Here are some numbered points:
[0.3 -0.1 -0.1 -0.4 0.1 0.5 -0.2 -0.1 -1.0 1.1 1.4 -0.8 -0.8 0.6 1.4 -1.2] 0
[0.9 0.1 -0.6 -0.4 0.2 0.4 0.0 -1.5 -2.3 2.5 2.4 -2.7 -2.0 2.6 2.3 -2.4] 1
[-0.1 0.2 0.3 0.3 -0.2 -0.5 0.1 0.6 1.1 -1.3 -1.0 1.3 1.2 -1.1 -1.6 1.3] 2
[-0.4 -0.7 -0.6 -0.5 0.2 0.6 0.7 0.8 1.1 -1.3 -1.4 1.8 1.3 -1.2 -2.2 1.2] 3
[-0.7 -1.4 -1.1 -0.3 0.6 1.0 0.8 0.3 0.9 -1.1 -1.2 1.6 1.1 -1.2 -1.9 1.2] 4
[-0.3 1.0 1.3 0.6 -0.8 -1.8 -0.8 0.6 0.7 -0.8 -0.6 1.0 1.3 -0.8 -1.5 0.7] 5
[0.3 0.2 -0.4 -0.5 -0.1 0.4 0.2 0.0 -0.4 0.3 0.3 -0.5 -0.6 0.2 -1.0 -0.4] 6
[0.2 -0.4 -0.9 -0.5 0.7 1.1 0.4 -1.2 -0.6 0.5 0.3 -0.8 -0.1 0.6 1.0 -0.6] 7
[0.1 -0.1 -0.4 -0.3 -0.1 0.2 0.4 -0.6 0.2 -0.2 -0.4 0.1 -0.4 -0.7 -0.6 0.2] 8
[0.1 0.1 -0.3 0.1 0.3 0.7 -0.2 -1.2 -0.4 0.3 0.3 -0.5 -0.1 0.3 -0.2 -0.5] 9
[0.5 0.1 0.3 -0.1 -0.4 -0.5 -0.3 -0.5 -1.1 1.1 1.1 -1.2 -0.5 0.9 2.3 -1.2] 10
[0.6 1.2 0.6 0.0 -0.4 -0.6 -0.4 0.1 -0.7 0.7 0.4 0.0 -0.9 0.6 1.7 -0.5] 11
[0.7 1.0 0.8 0.2 -0.3 -0.9 -0.7 -0.9 -0.3 0.3 0.5 -0.1 0.0 0.4 1.1 -0.2] 12
[1.0 1.0 1.1 0.6 -0.7 -1.1 -1.2 -0.9 -1.4 1.3 1.3 -1.3 -1.1 1.2 1.2 -1.3] 13
[-0.7 -0.8 -1.0 -0.2 1.0 1.5 0.7 -0.6 0.9 -1.0 -0.9 1.1 1.2 -1.3 -1.3 1.1] 14
[-0.5 -0.3 -0.2 0.0 0.3 0.4 0.3 0.5 1.3 -1.4 -1.6 0.8 1.7 -1.3 -0.8 1.5] 15
[0.1 0.5 0.4 0.3 -0.2 -0.6 -0.3 -0.4 0.2 -0.3 -0.2 0.1 0.1 -0.3 -0.1 0.3] 16
[0.2 0.8 0.9 0.8 0.0 -0.6 -0.9 -0.4 -1.0 0.8 1.1 -0.9 -0.4 0.7 0.5 -0.8] 17
Which point above is nearest to each new point? Its number follows each.
[1.3 1.2 0.6 -0.2 -0.3 -0.6 -0.8 -1.3 -2.5 2.4 2.3 -2.4 -2.4 2.3 2.5 -2.4] 1
[0.1 -0.5 -0.6 -0.3 0.2 0.3 0.3 0.2 -0.7 0.6 0.9 -1.0 -0.6 0.9 -0.2 -0.6] 6
[0.7 0.6 0.3 -0.2 -0.6 -0.4 -0.3 0.6 -0.4 0.4 0.3 -0.7 -0.3 0.3 -0.2 -0.4] 6
[-0.3 0.4 1.5 1.1 -0.1 -0.9 -1.2 -0.7 -0.5 0.4 0.7 -0.8 -0.4 0.6 0.6 -0.5] 17
[0.7 0.4 -0.6 -0.3 0.1 0.6 0.0 -0.7 -2.0 2.1 2.0 -1.3 -2.1 2.1 1.9 -2.0] 1
[0.5 0.6 0.3 -0.2 -0.3 -0.7 -0.3 0.3 -1.7 1.6 1.6 -1.1 -1.7 1.6 2.8 -1.6] 10
[-0.4 -0.4 -0.9 -0.3 0.4 0.9 0.6 0.0 0.2 -0.1 0.0 0.3 0.4 -0.1 -1.0 0.3] 8
[0.4 1.4 1.7 0.6 -0.8 -1.3 -1.2 -0.7 -1.0 1.2 1.2 -1.1 -1.3 1.1 0.9 -1.1] 13
[-0.4 -0.4 -0.5 -0.5 0.2 0.5 0.6 0.4 1.0 -1.1 -1.0 1.5 1.0 -0.9 0.4 1.1] 15
[0.6 0.4 0.3 0.0 -0.6 -0.5 -0.1 0.4 -1.2 1.1 0.7 -1.5 -1.1 1.0 2.2 -1.1] 10
[0.1 -0.1 -0.4 -0.1 0.4 0.3 0.1 0.0 -1.0 0.9 1.1 -1.0 -1.1 1.1 1.1 -1.1] 0
[0.1 -0.5 -0.9 -0.7 -0.1 0.3 0.7 0.5 0.8 -0.8 -0.7 0.3 0.4 -0.4 -0.3 0.6] 8
[0.1 0.4 0.2 0.1 -0.3 -0.3 -0.1 0.6 0.6 -0.5 -0.5 0.9 0.6 -0.6 0.1 0.5] 16
[-1.0 -1.0 -0.4 0.1 0.9 1.2 0.4 -1.4 1.2 -1.4 -1.2 1.5 1.2 -1.3 -1.0 1.2] 14
[0.0 -0.3 0.0 0.0 -0.1 0.3 0.0 0.3 -1.0 1.0 1.3 -0.3 -1.0 0.8 0.4 -1.1] 0
[0.1 0.1 -0.5 -0.5 -0.1 0.6 0.4 1.9 -0.1 0.3 0.4 -1.1 -0.2 0.4 0.3 -0.4] 6
[-0.4 -0.4 -0.2 0.0 0.3 0.3 0.2 -0.4 0.6 -0.3 -0.4 0.2 0.9 -0.5 -0.7 0.4] 8
[-0.1 0.3 0.8 0.3 -0.2 -0.5 -0.6 -0.2 -0.8 0.6 0.5 -1.0 -1.0 0.3 0.4 -0.7] 17
[0.6 0.1 0.4 0.3 -0.4 -0.3 -0.3 -0.4 -2.1 2.1 1.9 -3.1 -1.7 2.3 2.8 -2.4] 1
[1.0 -0.2 -1.4 -0.9 0.3 0.9 0.6 0.2 -1.6 1.6 1.6 -1.2 -1.3 1.9 0.6 -1.6] 0
[0.8 1.4 2.0 1.0 -0.9 -1.8 -1.5 -1.2 -1.4 1.6 1.7 -1.1 -1.3 1.6 1.5 -1.4] 13
[1.1 0.8 1.1 0.3 -0.8 -1.0 -1.0 -1.0 -1.0 1.1 1.1 -1.8 -1.1 0.9 1.4 -1.0] 13
[1.6 0.4 -0.1 -0.5 -0.6 -0.3 -0.3 -0.3 -3.3 3.2 3.1 -3.2 -3.2 3.3 3.0 -3.1] 1
[0.2 -0.2 -0.6 -0.6 0.0 0.2 0.3 0.0 0.2 -0.1 0.1 0.0 0.1 -0.5 -0.1 0.1] 8
[-0.5 0.0 -0.4 -0.1 0.2 0.5 0.4 0.4 1.5 -1.4 -1.4 1.4 1.4 -1.7 -0.9 1.5] 15
[0.9 0.9 0.7 0.3 -0.3 -0.5 -0.9 -0.6 -1.8 1.8 1.7 -2.4 -1.7 1.8 1.4 -1.9] 13
[-0.1 0.0 0.2 -0.1 -0.2 -0.4 -0.2 0.6 0.3 -0.1 -0.1 0.7 0.0 -0.1 0.4 0.2] 16
